Each path below is one point turned by a fixed rotation once a step. After each direction that follows a path, write how fast that rotation turns it, in degrees each step (0 if it stays still).
Each turn is a multiple of 5 degrees from 10 to 175, or 0.
Each row of a path follows its step; steps can be skipped.
path 1
step 1: [-21.4  33.0  16.7 -21.6  50.3  45.4  -4.4 -14.1  28.1  27.3 -42.6 -43.7
  -5.4 -19.2  -8.0  15.8  17.4  -0.3 -19.1  -8.4  -4.4 -27.6  22.7  -9.9
  34.7   5.2  35.7 -32.1  35.5   5.0  38.0 -20.2 -19.2  20.6  23.2 -15.7
  20.9 -21.3  -4.1  20.1 -39.6  66.6  -6.7  -6.5  -5.1  -5.5  -1.6   6.7
  -0.4 -29.9   9.8 -24.5 -40.8   2.2  46.1  28.7  19.0   6.3 -25.8 -14.6
 -10.5  11.8  11.3  12.1 -16.3  34.7 -20.9  28.8]
step 2: [  5.0  26.0   2.0 -37.1 -25.6  29.6   8.4  -5.2   3.9  15.4  -9.4  52.5
 -10.5  10.5  25.2 -57.0  10.1   0.5   5.6 -40.5  10.6 -10.1  -1.0  -0.4
 -12.2  37.1  29.7  -7.2   9.4  10.7   3.2 -12.1 -12.0 -37.7  28.3 -31.1
 -12.0 -54.5  32.9  20.3  -8.8   5.5  -5.7  -2.0 -27.1  -7.6  14.5  -2.0
 -14.4  -4.2 -28.2  23.6 -41.6  -3.0 -42.6 -17.2  50.7 -16.6 -15.5 -50.5
 -19.1  21.1  25.3  29.2  40.8  43.4   5.4  -6.0]
step 4: [  8.7  26.9  32.5  18.4 -25.5 -24.6   8.3  -6.9   8.1 -64.9  -8.6   6.9
 -18.6   7.3 -16.3 -12.7 -26.5 -17.4  12.3 -15.4  19.7  28.1  31.8  24.2
  10.4  21.8  47.8  -3.8  18.4  -9.0  11.8 -10.5   6.2   3.4  -4.2 -28.1
 -18.8 -23.2  11.6 -14.3  -5.5   9.7   5.6   4.9   8.8  37.6  27.7  -1.3
 -71.5  -8.3  20.3  26.3 -67.6 -14.5   9.8 -39.2  28.2  10.7 -10.7  10.2
 -19.6  -2.9   9.5 -11.0 -13.9  32.0  58.1  41.6]
step 8: [  2.2  27.4   1.0  13.8  -4.0  26.0  -4.4   6.4 -32.1 -20.0 -11.9 -26.9
 -10.9  -5.9 -18.0 -26.8  -5.1 -16.3  15.2 -24.5   3.4   8.5  36.6  -6.9
 -20.3   5.4  51.0 -18.9 -23.4 -50.8   4.8   7.1  -8.8  -5.0  54.3 -20.2
  -4.7 -11.6 -35.2 -33.9   5.9  31.9 -23.6 -41.5   2.7  -4.4 -17.1 -21.5
 -13.3 -26.6  42.8  16.1 -72.6  21.9  47.6   1.2  21.6 -12.5 -35.8  23.5
   8.2   4.5  26.4  36.0 -14.1  17.7 -10.4  35.8]
step 11: [ 14.1   6.0  17.7   2.0  31.2  -9.4  42.7 -14.5  43.7  18.3 -22.3  54.2
  -2.1 -27.4  33.6 -31.9  14.3  -8.4 -23.8 -27.8  24.9  -1.0  36.4  -1.5
  13.2  47.5  28.8 -33.8 -35.0   0.8   2.9   1.7 -11.2  10.1  15.3 -38.7
 -15.9 -23.3   4.3  12.1  -0.8  -4.9  42.7  24.1  17.6  35.8  15.0   6.8
 -56.3 -23.8  -6.6   8.1   3.2  16.9   0.8 -11.6  32.9  28.1  27.8   3.9
 -46.5   9.3  35.0  26.5 -26.8  -4.3   9.7  34.4]
step 13: [-54.0  31.7  24.3 -24.6 -42.5   2.8   8.8 -28.7  29.2 -22.5 -30.5  37.0
 -19.8   8.0  18.3   7.4  -0.7  20.4  -8.3  33.6  23.6 -40.1  -2.2  17.0
  35.8  34.1  22.1 -38.3   7.2 -33.1  25.9 -33.8  12.2  17.1  32.9 -33.3
 -17.3 -41.0  53.9  28.6  -8.3   1.9   3.4  -6.0   1.2 -31.7  32.3   2.3
  -2.9  -9.6  32.8   1.8 -35.3 -10.8   5.8 -11.6   4.2  -8.1   4.9  -1.0
 -41.2   5.4   2.0  16.6  -1.8  37.9  24.0 -26.4]
step 14: [-13.7  -5.0   9.0   9.5  -6.2  -2.4 -52.1   2.9 -29.9  11.3  -9.8  14.2
  26.4  16.0  33.2 -25.8 -28.9  17.5 -10.4  -3.5  13.9  -9.8  -5.3 -18.2
 -26.8 -20.1  22.5   0.6   3.9 -14.0  36.1  28.5  13.8  35.8  17.6 -64.9
 -38.3 -52.4  -6.2  18.3 -13.0  26.5   0.0 -37.6 -10.5   6.7  37.9  -4.0
 -10.3  -7.7 -41.5  -6.3 -26.4   7.5 -10.9 -33.4   0.6  29.0 -10.1 -55.7
  45.1  49.5  -6.1  -2.6 -31.7   8.0  19.2  18.5]
step 15: [-22.5   1.8  39.6  33.7   2.0  28.7 -10.2 -16.3 -23.6 -46.4 -37.7  22.9
 -18.2 -51.6  30.9 -10.1 -15.8 -10.0  -1.0  11.8  -9.8  16.7  23.4  -1.8
  12.7  -4.9  28.0  -2.2 -32.7  -8.6  -2.6  -7.8 -29.0  11.2  43.4 -15.9
 -22.3 -14.4   0.1  -5.7  45.4   6.9  14.4  33.6  60.4  -2.9  -7.2   8.2
 -44.9 -16.2   8.9   1.6 -52.8   6.7  22.9   7.6  60.4  31.5  13.0 -18.0
   1.2 -20.4   6.0  20.8 -39.5  16.4  16.3 -12.1]
step 20: [ 16.0 -10.2  16.5 -41.1  -0.5  -7.5   7.4 -38.1  49.3   9.4  -2.8 -25.0
  15.1  -3.5  -1.3 -46.3  -4.8 -20.4   1.9  -8.8  14.8  11.5  14.9  17.0
  12.1   0.0  51.8 -43.8  20.5 -24.4 -22.0  11.0 -12.2  59.8  64.8 -58.0
 -21.6 -38.7  40.6   5.4 -27.2   8.1   8.4  -2.4   1.6   8.7  14.7  -0.5
  10.8 -14.8  22.3  29.4 -19.3  25.4  14.0 -11.8  19.3 -31.3 -24.4  22.4
 -31.2   1.9  15.6 -30.4  13.5  -3.0  21.1  13.4]
step 21: [-16.2  21.1   7.1  -8.0 -34.8  -4.1   7.2   2.4 -20.7  27.1 -28.8  -9.3
  20.0   8.3  40.8  -9.0  31.0  19.2 -41.2   9.3 -17.2   5.3 -41.2 -40.2
   9.0  42.6  25.5  -2.2   6.6   8.2  27.6   3.9  23.4  33.2  13.7 -37.5
 -58.3 -50.5  17.2   0.8  17.0   4.9  33.6 -40.9  -7.0   4.0   1.0 -27.7
 -45.1 -34.9  52.6  -9.5 -25.6  11.2 -19.2  20.9 -13.9  14.4  -4.5 -38.3
   1.3  -1.7 -20.4  29.0  21.7  14.4  11.8 -10.0]
[  9.2   2.3  -7.7   1.4  -6.8   1.1  -3.2  -7.5  13.3   8.4   1.9   1.5
  -4.9   2.4   2.6   5.9   0.7 -11.8   4.2  -4.0  -4.1   3.7   2.1   8.2
  -2.0  12.3   0.8   6.9  -4.5   8.7  -1.6   4.3   2.7  13.3  -8.8   1.2
  -7.6  -3.7   6.1   8.2  -1.0  -3.2   1.6   0.3  -7.3  -1.8  12.0  -2.3
  -8.3   6.6   2.6   3.4   9.4  -3.5   2.6   5.5   0.8  -4.7  -6.6   7.1
  -5.0  -0.1  -2.4   1.5  -1.4   5.4  10.4   6.2] | 45
[  5.8  -7.7  -4.7   5.0  -3.2  -0.1  12.3  -7.1  -0.9 -15.7   0.9   2.1
 -10.4  -8.7   2.5  -3.9   9.9  -4.5  -3.2   5.7   1.3  -8.4  10.0  11.3
  -2.1  -1.5   8.2   9.7  -1.0   1.9   3.3 -14.0  -1.8  -6.6   4.2  -6.5
  -1.8   6.4  -4.2   1.6  -0.4   6.1  -6.8   0.6   3.9  -6.0   2.7  -6.3
   3.4  -4.9  10.6  -1.6   2.4  -2.5  -3.4  -1.8   8.7  -1.2  -5.5   3.0
  -4.2   2.5  -9.9  -2.4  -1.7   1.5  -2.2  -2.6] | 160
[  3.5  -3.1   6.2  -1.8  -3.6 -11.7  -5.5   5.4   4.9   6.1   4.1 -10.4
   0.0  -6.3  -3.0   2.4   4.3   7.2   2.8   1.4  13.4  -0.7  -3.5   1.9
  -9.7  -6.6   4.8   5.2 -10.0  -2.4  -4.6   5.8 -11.7   5.9   3.4  -2.5
   2.5   1.1  -6.8  -5.6  -2.8   6.2  -4.4   5.6 -10.1   3.8   1.1  -1.9
   0.1  -0.9 -10.7   4.4  -5.8  -8.9   3.6  -4.0  -0.4  -3.9 -13.3   1.7
  -2.5  13.6  -2.5  -8.9   6.3   3.6   0.3  -2.8] | 175
[ -5.4  -2.1   9.8   9.4  -1.5   4.1  -1.2   2.9   2.2 -13.7   1.6   7.1
   7.8   1.3  -0.4   2.8 -16.2  -2.1   7.4   6.4  -8.8  -4.2   3.1  -0.1
  -4.2   2.8  -4.9   4.8   1.4  -0.7  -7.3   4.3  -2.7   1.4  -4.2  12.7
  -7.2 -12.1 -12.0   1.6   2.6   6.2 -10.4   5.3   8.2  -3.7   7.6  -1.3
  -2.8   7.4   3.6   2.2  -3.3  -7.7   0.0  -3.4  -0.5  -8.1   3.8  -2.9
   3.7   8.4   1.0  -6.4  -1.8  -3.2  -3.1  -1.6] | 35
[  2.9  -1.4  -8.4  -9.7   6.1   0.1   9.0  -4.5   2.0   7.9   4.7  -2.5
  18.0  -6.4  -3.1   1.2   5.0  -2.3   2.2   1.0  -2.0   8.7  -0.4   1.7
  -8.8  -3.2  -5.3  -5.5  -5.0  -0.3  -3.9  -3.6   4.3  -7.9  -1.7  -3.9
   2.3 -13.2 -15.5   4.8  11.9   0.2   3.3   3.6  -2.2  -2.5  -5.1  -5.4
   5.0  -3.0  14.4   2.5  -3.5   7.3   6.2   1.6  -4.8  -5.7  -4.5   9.1
   0.5   0.0   1.9  -0.5  -1.1  -4.4   4.5  -1.1] | 35
[  2.1  14.4  -4.3  12.4   2.8   4.3  -0.4  -3.9   0.2   1.2  -8.6   4.1
  -5.2  -1.5  -7.9   1.7   5.4   2.8  -1.3   6.8  10.4  10.6   3.9   2.5
  -3.1   6.8  -4.8  -2.3   6.9 -12.1  -5.0  -1.1 -12.8  -7.7  -8.1  -5.8
  -7.0   3.8  -3.6   2.9   3.1   3.6  -4.9  -2.0  -0.9   3.3   2.5   3.4
   8.9   1.9  -2.0   0.8   2.1   6.5   2.0  -3.8  -1.7   0.1   9.2  -0.5
   2.8  13.1   5.6   7.8   1.1  10.4   7.6   5.5] | 10
[ -5.3  15.3  -4.5  -1.4  -4.1   4.7   0.3  -1.9   5.2   0.8  -6.9   7.4
   1.8   1.5  -3.9  -6.1   6.2   1.5 -10.0   5.2 -11.4  -0.4  -4.2   1.4
   7.0 -14.8 -10.7  10.8  -0.8  -2.8  -0.3  -2.3 -14.5   6.3  -1.0   0.2
  -0.2  -1.8  -4.2  -1.4   5.3  -4.0   0.5  -2.3  -0.5   7.9  -2.5  -5.7
  -7.4   7.0  -0.1  -5.6  -5.0  -5.3   4.3  -0.2   3.2   8.2  -2.4   5.3
  -1.3  -8.5 -11.0  -6.8   9.3  -4.2   2.0  -0.2] | 120
[  0.2  -7.2  -2.4   4.1  -5.8  -7.5  -8.0  -0.1   5.1   3.1  -6.3  13.0
  -3.9   0.5 -11.5  -2.9   4.5   2.8  -2.9  -0.6   8.3  -4.3   2.1  -3.2
  -2.3   4.2  -8.6   3.1   7.4  11.3   1.3  -3.3   6.0  -1.3   7.2   1.9
  -5.2 -11.5  -1.4   8.9  -1.7  -1.2   3.5  -8.8   7.1   1.9  -5.0   4.5
   2.0   2.7  -1.8  -2.8  -1.0   3.6  -5.3   7.2  -5.2   4.4 -13.3   0.7
   6.6   8.7   1.2   4.3   7.6  -3.6  -0.9 -17.1] | 95
